In the data rows, 50 means zero.
Each row below has a hidden score, from 0 to 20, with 10 about the middle. What is it?
[65 55 63 39 52 44 54 54] ~ 16
[63 45 64 40 50 40 46 47] ~ 15
[55 50 62 30 37 54 50 53] ~ 14
[89 48 60 40 67 40 40 39] ~ 20
[53 58 57 50 64 59 53 72] ~ 7
[61 81 23 62 49 46 46 47] ~ 16
[47 51 52 55 57 70 44 65] ~ 7
[57 64 57 54 50 58 51 61] ~ 16
[63 51 62 41 44 49 62 49] ~ 20
[38 28 57 26 40 53 49 41] ~ 2
[61 43 37 54 37 40 53 44] ~ 20
[63 58 59 39 49 53 59 56] ~ 17
[70 54 63 37 63 38 54 50] ~ 13
[22 34 24 66 53 37 43 30] ~ 0
[57 55 61 39 46 52 44 50] ~ 13
[51 80 11 60 57 52 37 32] ~ 5
[96 66 60 44 75 21 53 34] ~ 20
[47 47 60 54 59 63 40 59] ~ 6
[82 59 60 45 58 41 51 44] ~ 20
[47 66 57 54 57 54 56 73] ~ 8
[36 52 40 63 39 50 51 51] ~ 10
[42 68 43 64 55 50 51 68] ~ 7
[63 50 62 37 44 52 54 54] ~ 18
[62 50 63 36 43 56 63 53] ~ 19
[32 58 60 45 52 60 56 69] ~ 1
[47 51 39 75 43 63 52 45] ~ 17
[48 53 20 71 55 44 41 26] ~ 8
[43 20 47 40 36 56 52 38] ~ 10
[63 55 62 50 47 52 58 55] ~ 20
[68 54 63 43 59 46 44 55] ~ 14
[38 74 42 65 43 57 40 48] ~ 9
[44 64 55 53 61 67 49 72] ~ 4
[23 36 26 73 42 50 54 35] ~ 3
[40 63 54 58 45 56 53 63] ~ 10
[74 53 54 36 74 33 52 32] ~ 8
[49 53 32 75 42 61 50 35] ~ 18
[34 51 61 42 42 59 64 66] ~ 6
[55 73 16 73 53 48 41 42] ~ 13
[60 54 63 41 52 50 53 49] ~ 14
[36 51 38 55 48 49 35 49] ~ 2
[47 56 60 52 63 63 43 68] ~ 4
[68 57 18 88 61 46 32 33] ~ 19
[79 60 59 46 65 30 61 29] ~ 19
[62 53 66 41 49 44 54 53] ~ 16
[60 54 62 50 67 58 48 71] ~ 9
[48 56 59 52 64 70 45 69] ~ 4
[58 26 14 70 55 44 39 32] ~ 12
[43 25 50 25 45 48 45 40] ~ 1
[43 61 37 66 47 47 44 49] ~ 10
[46 61 33 84 47 54 40 37] ~ 15
[54 64 61 57 64 53 42 69] ~ 8
[35 41 39 57 41 37 48 40] ~ 6
[53 56 55 52 44 60 51 58] ~ 16
[44 57 48 48 49 54 58 62] ~ 8
[49 51 51 57 45 60 49 55] ~ 14
[39 91 20 87 54 45 39 32] ~ 7
[48 23 49 35 37 50 43 44] ~ 10
[36 54 59 43 38 56 64 60] ~ 9
[44 54 62 52 46 54 59 67] ~ 12
[50 49 53 44 40 47 45 52] ~ 12
[44 35 57 30 39 54 36 42] ~ 5
[75 51 60 49 69 28 41 52] ~ 13
[37 62 30 72 53 57 38 47] ~ 4
[45 74 21 70 49 62 42 38] ~ 10
[49 41 60 31 30 57 57 51] ~ 15
[49 62 52 51 50 55 60 66] ~ 12
[42 59 58 52 61 58 57 74] ~ 4
[55 49 61 37 40 59 61 49] ~ 16
[35 68 17 85 55 44 40 35] ~ 4
[86 52 56 35 78 35 53 29] ~ 13
[59 62 63 56 61 51 55 68] ~ 13
[ 9 38 30 73 49 32 56 33] ~ 0
[25 55 43 53 50 65 48 59] ~ 0
[45 20 50 29 43 53 42 39] ~ 4
[42 65 56 58 58 55 51 72] ~ 5
[36 23 51 26 44 52 46 32] ~ 0
[42 45 37 71 41 42 51 39] ~ 13
[44 21 47 38 38 53 50 32] ~ 9
[42 43 24 69 44 37 57 32] ~ 11
[48 65 58 56 60 56 46 73] ~ 7
[53 64 56 60 52 65 55 68] ~ 15
[77 57 59 40 74 37 45 29] ~ 11
[52 43 57 33 37 51 43 48] ~ 12
